A single turn carries every row of the set below to another of its rows. Some are shown first; where does it send the rows asked next?
Z730: [ 36  13 -16  -1  12  -4  30 -17  -7  14  28 -11 -10   2  13 -36 -35 -13
 -13  29  -7 -33  -6 -15  37]
Z317: [ 32  29 -19  42 -18  41  12 -10 -38  17   8   0 -30 -11  -9  -8 -21   3
 -49  -8 -21  16  33 -33  15]
Z855: [ 23  12  15   4 -29  18  23   9 -26   2  -3 -42  -9 -17   0  -9 -30  -9
  -3 -11 -14   7  41 -33  23]
Z736: [  5  -1 -10   7   8   2  32  15 -15  -9  -2  25  24   0  19   4 -15 -29
   0 -11  14  -4  15   9   5]
Z18: [-11  -9 -13  10  32  26  17  -1 -40  -6  14  12 -11  30  -2 -25 -24 -16
 -13 -22  28   4 -30 -24 -38]
Z810: [ 21  24 -22   5  -7  27  32   4  -7  -7  11  -8 -17   0   1 -19 -42  38
 -15  42 -28  12  -9 -20   0]
Z948: [  3  -3   6   1   6   8  26   9 -22  -4   4  27   9   7  24   6  -9 -26
  -3 -13   5   6  18  21  -1]
Z481: [  5  -1   8 -14  16  38  24  -1 -24  18  11  30 -22 -22  -8 -15 -24 -47
 -51  -4  22   8 -24  -5 -12]
Z274: [-15  -7   7   9  10  35  19 -31 -21  12   7 -16  -5  18 -33 -49 -24  11
   1   0 -14 -10 -19 -40  21]
Z253: [ 19   0  25   1 -22  35  29   5 -49  32  29 -16 -49 -15  -5 -15 -28 -18
 -30  -9 -12 -11  22 -40  22]
Z838: [-15   1 -20  13  41  12  24  -4 -46  -4  18  18  -2  22  -3 -14 -28 -12
 -10 -19  17  13 -22 -27 -44]
Z319: [ -3  11  -2   4  -3  -2  38  19 -26   1  33 -34   3  -2   0  -8 -38  10
   8  15 -34 -15  17 -35  15]
Z471: [ 10   6   8 -13  21  27  18   0 -41  26   9  39 -23 -20 -10  -3 -33 -35
 -37  -5  25  -3 -30  -9 -11]
Z132: [ 31  11  -3   7  -6  46  23 -18 -40  13  12   1 -10 -13 -18 -48 -26 -13
  13 -13   6  13  43 -57  24]
Z351: [ -9  23 -33   1  27  11  30  12 -10 -19   9   3 -22 -12  21 -20 -36 -14
  -4  32  12  16  -9  11 -16]
Z59: [ 34   3 -23  16  18  20  20 -23 -59   5  22 -18 -15  20 -18 -22 -34  23
 -19  -6 -26  16 -27 -37 -20]
Z670: [  2  29 -11  22   2  41 -11   9 -31   9   2  10 -23 -12  -4   4 -17 -51
 -27 -16  16  34  24 -11  -7]
Z72: [ 14   9 -11   7  34  27   5  13 -12   1  10 -30 -34   5 -28 -29  -8  11
  19  25 -11   7   7 -42  29]
Z874: [  7   9   3 -14  32  26  30  -1 -19  24   8  33 -31 -14  -7  -8 -26 -37
 -45 -13  26   4 -21 -12 -18]
Z9: [ 10   9 -19  46 -15  10 -10 -22 -41   7   7 -24  12  19  -5 -19 -21 -14
 -10   0 -14  -2  19 -44  24]
Z22: [ 44 -16  21  -2   4  16  -4 -17 -65  13  25  -2   6   8 -10 -31 -28   1
 -22   5   1 -26 -12 -34  10]
Z45: [ -5  12  -5  15   4   9  17   2 -19  -2   7  23  16  16  21   5 -19 -27
   4 -16   6  -9  18  19   8]
Z876: [ 19  20 -24  22  -5  39   2 -11 -35 -10  19 -24 -30   2   3 -59 -44   8
 -19  31  16   6   7 -57  -4]
Z615: [ 50  21  -2 -10  -2  34  31 -21 -21  42  17  16 -22  -3 -23 -10 -45  -2
 -41  -8 -15  -4 -21 -40   7]
Z812: [-13  20 -28  -2  23  16  32  18  -3 -16   7   7 -10 -10  12  -7 -30 -16
  -2  27   7  36  -2  -5 -27]
Z483: [  4  12  20  -5   6  31  28 -12 -39  19  29 -36 -23  -6 -24 -38 -46  -2
 -39 -23  -5 -17  -7 -57  -5]
Z109: [ 56  16  -4  10  -3  16  22  -5 -18   2  15  -8   1  22  11  -8 -20  17
  -8 -14 -28  -8  25   1  22]
Z851: [  1   9 -13  23  -6  43   5  13 -37   3  13  18 -14  -4   6  -4 -10 -56
 -20 -17  16  37  30 -18 -11]
Z555: [ -8  18  -2  22   1  47   0   6 -29   3   8  20 -24  -2   4  -6 -10 -39
 -36 -22  19  33  30 -12 -19]
Z697: [-12  18 -37   7  37  15  25  29  -3 -21  16   3 -15  -6   7 -16 -25 -18
 -12  28  14  18  -8  -9 -20]
Z498: [ 19   3   7   8  16  16  23   8 -36   6  11   9   8 -28 -21 -23 -12  16
   2  17  -9 -21  33 -35  41]
Z495: [ -6  10 -15   6  32  29  10  -6 -53 -11  22   9  -5  20  -1 -27 -39 -11
  -3 -15  24  12 -23 -23 -46]
Z128: [  4   6 -14   1  16   2  46   3 -31   8  13 -47 -43   3  -7 -26 -46  10
   0   7  -6 -11 -17 -55   1]
Z430: [ 13  -5  -4  -2  13  37  37 -33 -42  28  31  -6 -36 -25 -23 -54 -21 -24
 -16  15 -19   8   1 -32  30]
Z88: [ 38  18  -2  -3 -17  31  -8   5 -17  28   8  -9 -28 -20 -16 -11 -31 -27
 -22  43  -4  10  -2 -46  27]

Z22 moves to Z9
Z812 moves to Z874
Now these:
Z855 moves to Z128
Z810 moves to Z615
Z430 moves to Z498
Z697 moves to Z481
Z471 moves to Z45

